Each named turn below is shown by a few rows before and after it. Which turns, in which order, take the first row of each later pair to the second? The first pair is answered.
turn C:
[36.3,20.3,24.7,-13.5,-14.8,13.1,-39.8,32.5,-7.1,-15.1] -> [39.6,15.1,21.6,-18.2,-26.3,-2.7,-28.4,34.3,-6.0,-16.2]
[-14.4,-5.6,-13.4,8.7,0.9,-8.3,18.8,2.0,7.3,8.5] -> [-18.8,-3.1,-10.7,11.9,1.9,2.3,16.7,0.5,4.8,10.6]
[-31.1,-8.3,-47.6,30.3,47.9,-12.3,8.3,-18.6,16.2,7.1] -> [-24.8,-14.8,-52.1,22.1,32.8,-35.9,23.3,-12.7,16.8,5.9]
[29.5,1.1,12.9,-27.0,-39.2,58.9,-6.5,4.4,-13.1,3.4] -> [26.7,8.4,8.9,-22.2,-3.4,58.2,-45.0,8.2,-6.3,-12.7]
turn X:
[4.8,-2.3,6.8,-0.8,-15.4,7.9,10.3,0.9,-8.4,3.7] -> [2.4,-5.0,7.0,2.5,-13.8,-10.1,14.3,0.8,-2.1,2.3]
[-30.4,-21.3,5.7,14.3,-11.0,7.7,29.2,-23.3,-5.6,33.8] -> [-13.7,-9.5,34.0,15.7,-28.0,30.6,11.9,-4.2,-5.3,31.2]
[-2.2,-6.9,-29.7,-5.3,8.0,16.1,-3.2,-18.0,-20.1,-7.0] -> [21.1,9.0,24.2,1.2,-8.3,5.9,-20.1,19.4,4.2,-8.6]
turn U:
[-42.8,18.5,1.2,5.0,14.3,41.9,-6.8,-19.9,2.8,22.7] -> [-23.7,24.7,32.6,11.6,11.0,-25.3,-16.5,19.9,36.0,9.7]
[35.5,9.6,10.8,-17.3,-80.3,12.6,24.2,25.6,-35.6,10.2] -> [-19.0,6.7,5.0,17.6,-46.5,55.7,43.8,-19.5,-28.5,43.5]
[7.5,4.4,3.9,-24.9,-60.8,8.5,18.5,12.3,-8.6,20.6] -> [-22.8,4.2,4.3,-5.6,-40.0,27.0,29.9,-9.9,-1.1,38.4]
turn S:
[14.5,-16.1,-46.9,-21.9,1.3,-37.4,-6.1,-3.0,-21.7,-23.3] -> [-22.7,-16.7,-3.8,13.3,-19.0,-15.1,50.4,-20.2,-1.2,30.6]
[-10.5,-5.2,25.5,12.6,-31.0,-4.5,32.9,1.8,11.0,30.7] -> [34.9,0.9,-3.3,-23.4,-23.5,-13.5,-21.5,25.9,-14.0,-16.9]
[-9.1,-9.0,11.3,-2.4,10.3,-8.1,2.3,-23.8,-4.0,29.5] -> [16.5,-1.9,20.0,-15.1,-5.4,6.8,-15.3,-8.0,-15.6,17.7]

Each pair is two turns apart.
[-20.1,-11.0,16.0,24.2,23.6,6.0,-4.7,-11.9,9.4,16.5] -> [-11.8,-24.3,-28.2,-3.4,21.5,-9.3,-2.5,-21.4,-12.3,-1.7]  U, X
[-15.9,13.6,8.8,36.4,6.7,-31.6,9.3,-7.9,5.3,14.9] -> [0.9,8.8,-2.5,17.0,-9.5,-50.1,11.0,0.2,-3.6,2.4]  U, S
[18.1,-20.1,7.6,-17.4,-14.0,4.4,-4.0,31.9,-11.1,11.3] -> [0.4,-30.6,-20.0,-18.4,-3.1,-3.6,12.1,10.0,-18.2,16.8]  X, U
[-12.1,-12.2,15.6,-27.2,-27.3,26.3,1.1,-4.6,-19.9,3.6] -> [-0.9,-7.8,13.4,-30.4,-7.3,17.6,-30.7,9.2,-17.1,-16.9]  U, S
[-36.7,-7.1,-52.6,1.6,43.3,14.4,-3.5,-45.3,-16.2,16.3] -> [-12.0,18.7,4.7,12.5,44.9,57.2,-54.2,-11.6,-6.6,9.5]  S, C
[-4.0,0.5,5.7,-10.4,-49.8,1.7,47.5,-3.6,-3.6,28.3] -> [-4.8,2.4,17.1,-2.6,-46.6,-16.8,45.1,5.5,7.4,28.5]  U, U
[10.8,6.1,-2.7,-9.2,7.7,10.7,-22.3,10.5,-9.8,-11.3] -> [-2.1,1.0,-14.0,-7.6,7.2,21.5,-6.1,-6.7,-17.5,-3.7]  C, U
[-6.5,-4.4,19.6,9.6,-9.5,56.7,-4.6,6.7,-19.3,11.6] -> [10.5,-1.1,12.9,2.2,16.2,11.4,-46.5,33.7,-5.5,-21.7]  U, S
[1.3,21.0,48.2,35.3,0.6,-22.0,-31.1,23.9,15.8,2.1] -> [1.5,-5.0,-18.8,5.3,-3.7,-75.4,-1.4,4.2,-4.7,-11.7]  U, X
[2.6,7.2,18.7,16.4,19.6,16.3,-14.7,5.6,15.1,8.9] -> [-2.9,-7.6,-19.4,7.5,26.4,-24.3,1.4,-5.7,12.0,-1.1]  U, X
[21.5,4.1,52.9,21.1,-8.7,-35.4,5.6,23.4,22.0,25.6] -> [44.6,3.1,40.4,-7.1,-44.6,4.4,9.0,16.9,-13.3,20.9]  C, U
[-0.2,-1.1,31.4,16.9,-3.5,17.5,5.7,-6.0,8.0,18.0] -> [5.9,-0.2,24.9,14.7,16.3,-13.2,-16.5,5.1,19.4,-0.3]  C, C
[4.8,-8.0,-22.8,-3.2,10.3,-24.6,18.3,7.3,-1.9,2.4] -> [-0.7,4.2,9.2,9.6,0.1,26.5,18.9,3.5,-3.3,20.4]  S, C
[-15.5,3.7,53.8,-13.3,13.4,-32.0,41.2,-1.5,31.7,23.3] -> [-34.4,0.0,23.3,-16.2,22.1,23.6,47.7,-36.5,4.3,32.2]  C, X
[-15.9,-2.8,9.1,7.7,41.2,41.2,-37.1,-17.5,11.6,7.6] -> [23.7,-10.1,-21.0,-26.8,25.9,-8.7,-50.4,2.0,0.3,-26.9]  C, U
[-15.7,-11.8,-3.8,15.2,25.7,-5.0,9.8,5.4,10.5,11.7] -> [-3.8,-8.6,-3.6,5.1,13.0,36.1,1.5,-1.3,-9.5,9.2]  C, X
[8.0,8.2,37.5,25.2,19.1,-22.3,-27.1,-3.8,46.6,-6.7] -> [30.9,3.7,36.3,6.7,-14.1,-44.1,-13.0,8.0,36.2,-13.9]  C, S
[16.9,-2.1,-17.4,-24.2,-0.6,-46.9,2.9,17.2,4.5,-18.4] -> [17.9,-3.7,-6.4,-27.6,-40.3,1.4,31.9,1.7,-15.2,6.5]  C, X
[-13.1,17.1,15.1,14.7,14.1,-38.5,-3.9,-3.9,26.1,-9.1] -> [5.1,28.9,35.4,6.9,-2.1,14.1,-23.7,3.8,9.9,-12.9]  X, X
[-20.0,1.9,7.6,5.4,36.2,-33.4,5.5,7.7,23.1,-5.4] -> [-22.5,-4.0,15.7,3.0,-3.9,-8.9,47.4,-6.2,10.2,18.4]  C, C
[-38.9,2.7,32.5,35.3,14.0,9.9,24.7,-3.8,25.6,29.1] -> [-1.0,12.4,19.6,1.4,4.0,67.6,-23.7,4.7,-16.0,0.8]  S, U
[-16.0,4.3,-5.7,1.3,-5.5,41.0,-0.8,-17.0,20.4,12.2] -> [-1.3,9.0,-6.2,-4.2,13.5,0.1,-32.3,7.8,35.4,-12.7]  C, U
[2.8,8.1,37.7,8.0,-13.0,35.2,8.4,20.0,6.4,2.6] -> [20.0,2.6,30.3,-5.6,-27.4,8.0,10.6,31.3,2.5,-9.7]  X, S
[7.9,-2.1,37.1,4.7,-53.2,-31.8,2.7,-5.5,15.8,18.9] -> [21.4,-7.1,9.1,-18.0,-66.1,-25.1,2.2,-12.9,-7.5,9.3]  S, C
[18.4,10.4,-1.7,-16.6,3.7,-9.5,-42.9,16.8,-4.6,-25.8] -> [-26.9,7.2,0.3,13.6,36.5,13.4,-28.6,-10.5,11.0,2.8]  U, U
[15.7,2.6,-6.9,-15.9,-17.1,26.1,4.2,0.9,-23.5,-3.2] -> [-1.9,-10.2,-30.6,-11.7,-4.3,-9.4,23.1,-12.2,-14.3,-0.7]  X, X
[-19.4,-11.3,19.2,19.7,7.2,-22.2,11.4,19.4,12.0,18.2] -> [-25.7,-13.3,-19.5,10.0,32.9,11.6,-10.6,-3.7,-11.3,8.6]  X, C
[4.6,-3.5,14.1,-3.6,-34.8,38.3,27.3,-7.0,-13.3,22.3] -> [35.1,-2.6,-1.0,-23.9,-21.7,-27.0,-9.2,27.8,-3.3,-20.4]  X, S
[-14.5,-5.2,22.0,0.2,-8.8,-25.7,36.4,-8.3,-5.7,19.2] -> [0.8,-8.7,1.4,-19.9,-19.0,-2.6,28.8,-14.2,-33.8,9.1]  U, X
[7.4,4.2,8.7,-0.4,-3.1,-31.6,3.5,12.7,18.9,-4.5] -> [-3.3,5.1,20.8,5.5,-13.2,22.5,17.2,-5.1,7.9,15.0]  C, C
[-12.8,3.8,6.0,15.6,-3.0,-8.5,5.0,3.9,4.5,19.6] -> [0.8,7.0,0.5,1.4,-8.7,20.3,-10.2,4.6,-15.6,9.7]  S, U
[0.9,-2.6,2.8,7.1,-15.4,5.3,1.0,8.6,-2.4,8.3] -> [6.4,-3.8,-5.2,1.4,-16.2,-5.7,-1.7,11.2,-4.0,0.3]  X, S
